In the rows, zero is written as 128.
The rows below fall into families. The same turns and mirrors carry the whole set onto itself and the rows of a family onto each other. For each named row, which other rows are in its family? Write them in the order they are listed.
These 30 rows form 5 families of 6 rows each.
rok: [125 167 108 118 124 146 127 139 120 149  97 123 114 141  97 114 111 119
 123]
Repok: [117 144 135 159 118 130 126 138 144 144 104 101  72 146 113 143 136 126
 134]
tamu: [121 135 128 158 127 121 120 147 132 142 123 108  59 146 114 134 122 120
 145]
torel: [133 139 122 158 102 139 122 149 145 136 109 105  77 144 114 139 123 119
 158]
Munas: [125 142 122 159 103 132 134 156 133 137 112 112  69 158 120 138 124 104
 134]
futeg: [132 142 125 106 135 154 126 144 105 141 106 122 114 140 101 133 109 115
 119]
kuzu: [127 151 124 106 129 155 125 144 109 147 104 121 115 142 101 134 110 117
 120]
kidu: [120 144 107 121 145 155 104 142 104 140 107 110 112 127 110 121 122 110
 120]
venuz: [142 130 114 159 105 135 118 150 139 129 112 107  77 138 111 137 121 119
 155]
Sanad: [111 157 110 120 139 158 106 143 110 148 103 109 113 131 111 123 123 112
 122]
Mes: [132 134 110 161 101 127 128 157 128 132 114 114  70 151 115 138 122 105
 131]
dizor: [124 133 118 159 124 117 115 149 129 140 124 109  60 141 111 134 121 122
 143]
ror: [131 149 111 103 112 146 115 136 112 149 109 119 115 139 101 121 120 119
 118]
Rik: [126 141 121 163 106 123 111 153 135 153 109 111  68 133 104 130 124 120
 145]
lupo: [134 121 131 161 131 125 123 136 132 128 111 103  69 138 112 139 132 124
 130]
bezi: [126 149 134 101 124 155 127 132 115 148 107 114 112 148 109 119 122 115
 123]
padi: [133 129 123 160 112 131 134 154 127 127 115 112  68 155 120 135 121 103
 132]
pabaf: [141 131 122 104 129 148 120 132 105 136 113 118 112 139 105 117 119 115
 118]
Vetuk: [137 122 128 164 122 123 113 150 127 139 114 111  65 130 107 126 121 115
 145]
Dekas: [118 142 121 159 120 119 117 149 133 147 122 109  61 145 112 135 122 123
 145]
dunar: [142 143 107 120 138 142 126 137 109 131 104 124 111 134  96 109 108 116
 119]
Mige: [125 143 111 115 126 151 112 124 115 145 117 110 110 126  94 117 111 104
 114]
fipu: [129 154 131 117 145 152 138 133 117 138 100 119 109 146 104 110 111 112
 125]
Rade: [116 153 121 114 125 156 117 123 121 151 114 107 110 132  96 118 113 103
 117]
Fam: [124 136 143 161 121 131 122 148 136 149 109 107  65 140 112 128 125 114
 149]
dofug: [129 135 109 162 111 119 113 142 137 139 108 106  75 134 105 143 133 130
 128]
nifa: [115 148 121 120 150 160 112 140 108 142 106 108 110 133 114 120 124 109
 123]
risa: [131 146 116 107 129 151 121 145 106 144 105 123 116 138  98 134 109 117
 118]
lefip: [140 129 130 158 113 140 125 147 140 127 111 104  75 143 116 136 122 116
 158]
bib: [123 142 126 114 135 156 119 121 116 143 118 107 108 131  98 116 111 100
 116]

Which other rows belong to the same family as padi? Munas, kidu, Sanad, Mes, nifa
Which other rows belong to the same family as ror? Rik, bezi, pabaf, Vetuk, Fam
Which other rows belong to the same family as Mige? torel, venuz, Rade, lefip, bib
Which other rows belong to the same family as Dekas? tamu, futeg, kuzu, dizor, risa

The rows below fall into families. The same turns and mirrors carry the whole set onto itself and the rows of a family onto each other. For each named row, which other rows are in its family? Write them in the order they are listed.
These 40 rows form 5 families of 8 rows each.
pov: [121 102 145 146 140 140 121 135 120 124 149]
nator: [131 113 147 120 149 131 107 137 149 109 127]
meb: [124 131 139 142 117 125 153 129 117 130 130]
Duge: [140 106 150 122 125 135 134 123 128 142 113]
vuzuf: [119 144 132 140 140 136 115 134 136 117 152]
Vupu: [122  97 147 150 138 141 118 124 129 129 142]
Foguf: [109 103 123 116 142 131 127 123 121 122 122]
Bopur: [ 98 127 144 120 145 134 128 136 126 113 134]
Zok: [150 129 140 156 128 133 131 122 146 132 131]
puze: [142  96 150 120 122 130 133 131 127 132 117]
liv: [121  94 153 144 137 135 130 136 124 122 140]
nido: [124 143 128 121 122 131 120 124 148 110 111]
munat: [125 120 147 104 123 127 143 141 140 132 125]
gubo: [121 106 157 135 132 123 128 143 131 129 153]
dodi: [ 98 114 127 116 132 137 131 143 140 121 131]
tobef: [112 126 138 149 130 130 151 126 121 134 125]
pogiv: [137 134 115 122 133 123 141 121 138 125 112]
pozur: [119 125 112 150 145 129 126 123 139 112 140]
beze: [112 143 143 141 118 137 144 134 147 123 127]
bota: [119 119 162 131 117 142 122 130 129 134 149]
mesap: [139 105 147 116 118 131 129 123 128 124 107]
nar: [114 136 137 136 105 124 141 129 129 130 138]
ren: [156 128 152 150 131 137 123 126 137 124 131]
Lafe: [122 130 120 152 143 138 130 136 136 114 150]
gadu: [149 110 132 131 142 133 105 125 143 107 129]
ked: [147 133 157 140 121 118 118 122 138 118 133]
sado: [113 124 133 140 119 135 153 134 119 134 126]
Nukef: [132 107 147 110 135 121 109 127 136 111 143]
Vuge: [112 105 119 115 143 135 129 136 127 114 120]
Vovi: [137 105 128 126 143 143 106 130 147 108 127]
vaz: [118 131 142 146 129 131 110 121 144 101 145]
kab: [141 132 120 125 121 127 137 124 141 116 106]
pef: [125 106 152 116 113 118 134 132 142 123 112]
tifa: [124 132 128 119 135 116 131 131 154 100 121]
lamug: [147 106 125 124 140 133 108 120 146 120 128]
lotaf: [145 124 147 130 108 124 125 125 158 121 136]
zop: [150 129 146 156 118 133 129 123 134 127 135]
busom: [119 137 114 151 140 138 126 128 134 109 138]
robor: [106 107 115 119 130 132 136 132 126 115 126]
Vuze: [141 142 114 124 123 134 130 123 139 116 117]

Which other rows belong to the same family as Vuge? pov, puze, gadu, sado, kab, zop, busom
Which other rows belong to the same family as meb? liv, mesap, ren, Lafe, Vovi, robor, Vuze
Which other rows belong to the same family as Bopur? munat, beze, bota, Nukef, vaz, tifa, lotaf

The rows below fall into families. The same turns and mirrors carry the whole set onto itself and the rows of a family onto each other. For each named row, which other rows are in its family? Write them in the order they are listed.
These 32 rows form 4 families of 8 rows each.
gozof: [156 143 165 138 147 127 137 143 134 124 138]
rupal: [129 117 133 150 156 143 123 133 145 140 114]
Bika: [145 120 152 139 150 107  99 136 155 137 136]
Mepav: [133 127 158 148 120 121 121 114 121 109 129]
muput: [145 134 165 136 146 137 133 136 116 146 141]
Rigu: [139 141 162 142 124 119 134 127 122 136 140]
tugag: [133  99 138 146 143 136  99 127 122 119 126]
zenil: [144 123 153 142 154 102  99 132 144 123 108]
pif: [136 130 156 144 123 134 137 115 116 125 133]
kinaf: [139 116 160 143 134 118  95 117 124 109 123]
Tuk: [146 129 135 142 139 111 108 116 124 106 112]
Bizo: [138 115 153 141 141 150 122 112 112 120 130]
Viba: [154 143 149 137 141  96 117 138 128 128 118]
ravit: [160 131 167 135 128 109 114 133 140 119 116]
Subif: [152 124 145 136 128 130 106 103 136 117 120]
kunus: [152 116 155 132 150 130 129 140 144 157 130]
poz: [130 110 136 152 149 130 109 132 149 130 104]
fip: [138 112 137 143 156 134 109 110 132 115 107]
bol: [146 134 173 138 138 105 106 141 128 134 134]
Riro: [139 109 152 143 139 108  92 146 131 130 126]
Duvu: [144 100 150 140 154 150 134 129 136 125 123]
motas: [131 126 143 150 160 130 126 149 149 145 119]
gopu: [137 104 147 147 154 128 104 125 147 106 128]
bev: [136 109 142 143 152 149 126 140 116 138 136]
Kefis: [133 119 146 151 152 117 112 148 154 135 108]
Meli: [146 130 131 141 148 138 133 115 114 115 119]
Rep: [148 137 143 139 146 148 129 113 129 122 142]
bivuv: [136 137 164 146 122 107 119 126 127 120 136]
nifi: [153 144 144 136 150 123 143 137 118 137 125]
taz: [148 136 156 138 165 114 126 147 139 146 122]
Soz: [143 119 156 140 148 121 119 159 125 148 136]
bufi: [142 125 141 140 167 146 136 125 127 139 122]

Which other rows belong to the same family as Rigu? rupal, Mepav, pif, poz, motas, Kefis, bivuv
Which other rows belong to the same family as Bizo? muput, zenil, kinaf, fip, bol, taz, bufi
Which other rows belong to the same family as kunus? gozof, Bika, ravit, Subif, Duvu, gopu, Rep

The rows below fall into families. The same turns and mirrors carry the whole set onto itself and the rows of a family onto each other. For each named row, which other rows are in its family? Write them in the order they are listed.
These 32 rows form 4 families of 8 rows each.
fevig: [120 134 117 144 111 121  95 125 123 134 143 158 110 137 138 119 119 125
 131]
Pep: [144 129 122 104 142 123 126 142 128 116 121 149 137 132 139 147 127 137
 129]
Fedu: [137 154 145 114 146 117  92 101 141 119 153 139 113 123 124 126 115 119
 129]
zata: [134 135 122 111 134 134 109 117 126 112 152 159 149 140 149 157 127 141
 130]
bara: [135 135 122 118 132 123 106 111 136 114 155 143 131 114 145 159 144 136
 127]
Ruto: [146 130 126 114 145 126  82 129 127 114 129 139  98 142 131 126 116 144
 135]
les: [150 145 119 119 153 133  96 125 135 121 124 127  96 132 130 120 127 145
 133]
nak: [143 147 118 120 139 152 116  90 129 115 145 127 125 151 158 118 120 123
 139]
gevok: [153 141 110 135 153 137  93 130 136 122 131 138 114 141 120 127 123 134
 132]
somal: [128 133 143 105 114 131 100 132 131 133 156 135 122 132 149 107 111 108
 137]
Gozu: [145 140 129 121 138 144 126  92 125 117 139 134 117 149 157 136 139 117
 144]
rida: [148 152 126 103 142 133  91 120 127 109 131 128 109 137 115 133 130 149
 132]
Romes: [140 155 132 108 128 130  85 114 126 113 144 133 110 138 112 113 106 134
 117]
let: [127 149 131 121 140 125 143 110 118 130 128 133 124 140 153 128  96 132
 136]
kiso: [127 135 119 105 134 113 130 138 136 113 123 159 130 128 141 132 137 129
 128]
Med: [130 145 122 139 134 130 139 112 121 131 139 125 111 133 146 121 107 127
 111]
toses: [139 142 144 118 115 132 114 124 135 145 144 139 127 121 140 119 132 100
 146]
vetu: [136 143 109 108 119 129 105 127 127 107 143 148 147 129 127 148 131 147
 121]
gevaz: [139 153 112 115 130 149 132 101 117 112 135 122 133 156 146 126 116 133
 136]
begit: [127 144 124 112  94 136 112 131 123 135 144 128 130 131 140 106 118 117
 137]
pulig: [133 160 129 130 143 132 138 105 120 136 124 131 111 131 144 125 111 141
 126]
bis: [146 143 146 107 141 131  86 117 129 118 156 140 116 130 126 133 111 137
 109]
Limal: [143 143 127 118 136 155 125 108 123 130 146 121 134 149 163 128 114 124
 147]
veku: [128 163 133 116 123 137 135 102 113 132 133 116 117 137 143 122 112 135
 139]
bekim: [128 134 106 119 143 118 133 138 141 109 133 146 139 135 139 131 125 117
 126]
lol: [111 141 117 128 112 115 100 127 130 136 136 154 114 125 148 118 124 134
 150]
murag: [128 145 119  96 124 123 134 128 125 108 129 144 145 134 137 144 138 135
 136]
Kolus: [119 134 127 129 111 120  99 130 120 144 143 135 110 122 151 121 106 136
 145]
dabe: [136 141 116 118 122 133 107 115 135 121 154 155 154 119 146 147 134 138
 121]
gir: [138 134 131 111 105 138 105 131 136 136 152 138 132 120 148 108 131 108
 129]
gudan: [147 154 140 110 144 133  93  99 134 113 149 146 118 136 125 116 112 124
 110]
mus: [116 147 129 113  99 119  90 127 122 131 143 139 113 126 132 117 125 133
 148]

Which other rows belong to the same family as gir? les, nak, kiso, pulig, lol, dabe, gudan
Which other rows belong to the same family as bekim? fevig, Fedu, bara, gevok, Gozu, Med, toses
Which other rows belong to the same family as veku? rida, Romes, vetu, gevaz, begit, murag, mus

